One vector is turned by the same rotation once a step. Each row is the vector after some number of steps, and that number follows the row.
The counts run from 0 to 390.
[120,  81, 111,  70,  99,  77,  98,  77, 114, 114, 115, 103,  94,  96, 106,
  88,  94, 106,  93, 108, 101,  84, 143, 104,  80,  93,  97,  89,  98,  92,
  84, 103,  77,  78, 111,  85,  95, 108,  96,  76,  95, 107, 100,  58,  83,
  97,  90,  96,  88]  234
[111,  84, 103,  74, 114,  74,  78,  73, 106, 113,  93,  74, 102, 105, 112,
  87,  87,  89, 121, 102, 120,  92, 131, 108,  91,  88,  98,  89, 104, 100,
 103, 108,  84,  74, 107,  87,  93, 107,  88,  77,  89, 101,  79,  66,  91,
  84,  87, 102,  88]  137
[115,  69,  93,  75, 108,  72,  85,  80, 103, 110, 104,  94,  98, 115, 121,
  92,  85,  90, 138,  84,  97, 108,  95, 118,  95, 104, 105,  77, 103, 104,
  97, 102, 107,  71, 106, 110,  90, 100,  95, 104,  84,  91,  67,  90,  95,
  88,  80,  77,  97]  272
[116,  62, 107,  76,  97,  76,  96,  86, 100, 112, 112, 105,  89, 116, 119,
  90,  89,  99, 128,  83,  86, 106,  98, 114, 105, 105, 102,  77, 103,  98,
  77, 101, 113,  76, 108, 111,  83, 105, 100, 107,  85,  87,  69,  76,  93,
  96,  78,  71,  94]  183
[111,  80, 109,  87, 111,  79, 100,  92, 101, 119,  99,  81,  91, 114, 102,
  94,  94,  77, 112,  92, 131,  94, 132, 111,  92,  86,  95,  84,  93,  97,
  93, 125, 102,  81, 124, 101,  99,  88, 103,  86,  96, 102,  87,  50,  87,
 102,  87,  91,  79]  231
[131,  75, 114,  87,  97,  95, 120,  83, 112, 118, 105, 109, 100,  99, 105,
 111,  90,  98, 114,  78,  90,  86, 117, 120,  86, 105,  87,  73,  89,  91,
  80, 106, 106,  87, 125, 101,  96, 101,  97, 107,  89,  97,  77,  73, 102,
 107,  83,  65,  83]  167
[115,  88, 108,  75, 104,  91,  82,  76, 122, 107,  98,  81,  92,  84, 100,
  94,  95, 102,  97, 105, 129,  91, 126, 103,  93,  96, 104,  85, 111, 104,
  79,  98,  85,  86,  97,  69,  99, 100,  84,  83,  89, 123,  86,  54,  96,
  99,  89, 101,  93]  59
[123,  82,  86,  85, 120,  92,  96,  67,  93,  98,  83,  71,  99,  96, 122,
 105,  77, 100, 125,  87, 110, 102, 114, 113,  99, 112,  99,  75, 100, 107,
 106,  95,  88,  79, 108, 100,  86, 104,  75, 101,  88,  94,  57,  97, 105,
 102,  81,  83,  97]  120
[121,  80,  90,  71, 126,  81,  98,  85,  86, 103,  90,  75, 104,  98, 111,
  84,  87,  95, 107,  99, 105,  98, 131, 113,  80, 103,  92,  84,  86, 108,
 116, 115,  78,  61, 126, 103,  85,  99,  80,  80,  84,  96,  85,  93, 101,
  99,  95,  97, 110]  129
[108,  81, 102,  86, 113,  99,  84,  94,  94, 104,  83,  70,  84,  85,  97,
  90,  83,  92, 101,  96, 143, 107, 106, 113, 102, 104, 109,  72, 104, 117,
  79, 109,  94,  80, 110,  79,  91,  83,  83,  90,  79, 111,  75,  65, 106,
 114,  94,  94, 105]  293
[115,  68,  98,  85, 113,  92, 104,  88, 116, 111, 107,  96, 117, 102, 104,
 103,  96,  95, 116,  71, 105,  88, 114, 126,  60, 101,  90,  70,  93,  89,
  97, 116, 108,  68, 114, 103, 114,  93,  91, 100,  98, 101,  95,  84,  98,
  96,  98,  67,  92]  169
[124,  86, 108,  83, 108,  81,  98, 104,  90, 116,  95,  88,  87, 102,  97,
  80,  83,  80, 116, 105, 125,  88, 134, 110, 107,  87, 109,  80,  95, 115,
  84,  98,  91,  90, 125,  89,  85,  94,  92,  86,  86, 114,  83,  59,  91,
 102,  88,  90,  92]  55
[101,  76,  89,  70, 105,  78,  72,  90,  98, 102,  92,  70,  79,  95, 109,
  82,  92,  96,  97,  98, 128, 123, 109, 105,  91, 114, 111,  80, 106, 114,
  92, 113,  85,  65,  99,  97,  86,  91,  86,  81,  80, 101,  83,  71,  90,
 115,  96, 106, 116]  372
[116,  67,  98,  64, 103,  78,  71,  79, 127, 110, 108, 100, 100,  94, 111,
  97,  95, 105, 107,  83,  87, 109,  89, 120,  71, 109, 100,  77, 100,  98,
  90, 108, 100,  63,  94, 100,  95,  98,  87,  99,  76, 101,  83,  88, 107,
  93,  87,  78, 111]  267
[121,  78,  88,  88, 121,  95, 106,  86,  86, 101,  83,  69,  93, 100, 114,
  98,  79,  92, 122,  82, 119, 107, 108, 112,  95, 116,  98,  68,  92, 115,
 103, 107,  92,  75, 116, 106,  85,  92,  80, 103,  88,  89,  64,  94, 103,
 118,  87,  81, 100]  119
[111,  78,  82,  67, 119,  77,  83,  79,  95, 101,  90,  68,  95, 103, 120,
  85,  89,  93, 113,  92, 115, 107, 121, 107,  88, 108, 100,  83,  98, 105,
 117, 105,  80,  63, 111, 108,  87, 100,  85,  81,  93,  89,  77,  95,  89,
 100,  89,  99, 107]  41
[125,  71,  95,  68,  94,  88,  89,  91, 108, 104,  99,  89,  82,  89, 108,
 101,  93, 101, 104,  82,  87, 117,  93, 112,  90, 123, 104,  79,  87, 111,
  88, 107, 103,  69, 102, 108,  73,  92,  84, 111,  68,  95,  75,  90, 107,
 118,  78,  84, 111]  357
[121,  78,  93,  68, 121,  90,  84,  92,  98, 103,  90,  82, 102,  81, 101,
  90,  91,  97,  94, 100, 106, 101, 109, 116,  76, 110,  96,  79,  87, 117,
 101, 113,  84,  60, 117,  89,  83,  89,  75,  88,  69, 108,  81,  97, 116,
 101,  96,  91, 122]  123
[133,  83,  98,  83, 119,  99, 112,  95,  77, 103,  86,  78,  88,  89, 104,
  92,  75,  92, 115,  98, 110,  93, 122, 112, 104, 111, 104,  73,  93, 121,
  93,  98,  89,  85, 125,  98,  73,  90,  76, 100,  84, 104,  68,  91, 109,
 115,  85,  81, 101]  207
[104,  57, 112,  72,  91,  86,  90,  94, 105, 105, 116, 112,  84,  94, 109,
  88,  89, 120,  98,  94,  91, 109,  98, 117,  93, 108, 114,  74, 109, 102,
  60, 100, 103,  77, 107,  92,  90,  91, 102,  95,  82, 103,  87,  74,  98,
 114,  95,  76, 118]  100
[108,  61,  93,  85, 122,  80,  90,  85,  91, 105,  91,  80, 108, 113, 118,
  89,  83,  89, 126,  79, 103, 105, 100, 121,  94, 102,  95,  74,  99, 107,
 104, 117, 104,  63, 117, 110,  86,  92,  94,  97,  85,  89,  66,  94, 100,
  93,  89,  77, 106]  360
[107,  54, 106,  70, 103,  83,  84,  98, 116, 111, 115, 112, 107,  96, 107,
  88,  95, 105, 102,  86,  87, 107,  97, 123,  67,  99,  96,  80, 100,  96,
  81, 116, 104,  58, 111,  98,  97,  92,  95,  93,  79, 100,  96,  84, 105,
  98,  96,  78, 122]  179
[122,  84, 100,  79, 104,  94,  80,  90, 104, 104,  84,  77,  85,  83, 100,
  99,  84,  91, 109,  95, 123, 104,  97, 112, 104, 110, 112,  73, 101, 125,
  81,  97,  98,  84, 102,  79,  78,  88,  75, 105,  74, 115,  65,  75, 112,
 111,  83,  88, 104]  205
[126,  86, 121,  85,  90,  83,  94,  86, 118, 129, 101, 102,  86, 103, 102,
 104,  93,  85, 102,  89, 103,  92, 125, 109,  94,  96,  84,  94,  90,  95,
  81, 123, 104,  85, 118,  94,  83,  99, 101,  95,  84, 101,  80,  43,  96,
 105,  79,  91,  83]  318
[124,  69, 106,  76,  90,  93, 108, 102, 110, 109, 109, 108,  81,  85,  95,
  99,  89, 102, 101,  81, 102, 103, 101, 119,  79, 117, 113,  65,  96, 103,
  64,  99, 108,  84, 107,  94,  95,  83,  90, 115,  85, 112,  93,  79,  96,
 126,  89,  67, 104]  341
[120,  72,  90,  81, 108,  91,  90,  89,  99, 104,  86,  75,  90,  99, 112,
 105,  87,  88, 118,  76, 115, 118,  94, 116,  91, 123, 103,  72,  94, 111,
  97, 112, 107,  75, 105, 110,  80,  84,  87, 114,  81,  94,  67,  94, 109,
 116,  83,  82, 103]  30
[114,  83,  96,  82, 105,  76,  91,  81,  87, 105,  91,  67,  80, 112, 119,
  88,  84,  89, 120, 100, 123, 105, 127, 102, 113, 105, 104,  87,  99, 109,
  98, 106,  86,  78, 111, 105,  79, 104,  91,  87,  94,  86,  67,  70,  85,
 109,  80, 105,  93]  47
[113,  63,  91,  76, 103,  81, 102,  93,  90, 102, 104,  86,  75, 108, 115,
  92,  85,  97, 133,  80, 113, 111, 102, 116,  97, 117, 121,  64, 106, 100,
  80,  91, 104,  85, 102, 112,  94,  94,  91, 109,  97,  95,  83,  80,  82,
 119,  90,  74,  97]  103
[119,  87,  95,  80, 113,  90,  93,  91,  93, 104,  84,  69,  78,  91, 101,
  99,  83,  84, 114,  95, 139, 104, 116, 110, 106, 109, 114,  71, 102, 120,
  85,  96,  93,  88, 103,  90,  84,  87,  81, 101,  86, 112,  72,  69, 100,
 116,  85,  91,  96]  294
[ 98,  62, 110,  82,  90,  93, 110,  89, 113, 103, 115,  93,  82,  90, 111,
  96,  92, 116,  86,  81, 114, 107, 116, 113,  75, 109, 107,  73, 106,  87,
  66, 114,  94,  74, 106,  96, 104,  88, 101,  90, 104, 103, 103,  59,  79,
 127, 104,  83, 100]  332
[104,  61,  94,  74, 104,  93,  93,  95, 104,  92, 101,  83,  80,  83, 108,
  90,  89, 107, 104,  85, 120, 116,  94, 117,  85, 121, 118,  65, 109, 111,
  77,  99,  94,  70,  97,  93,  97,  81,  82, 103,  87, 107,  85,  90,  95,
 126, 101,  82, 116]  108
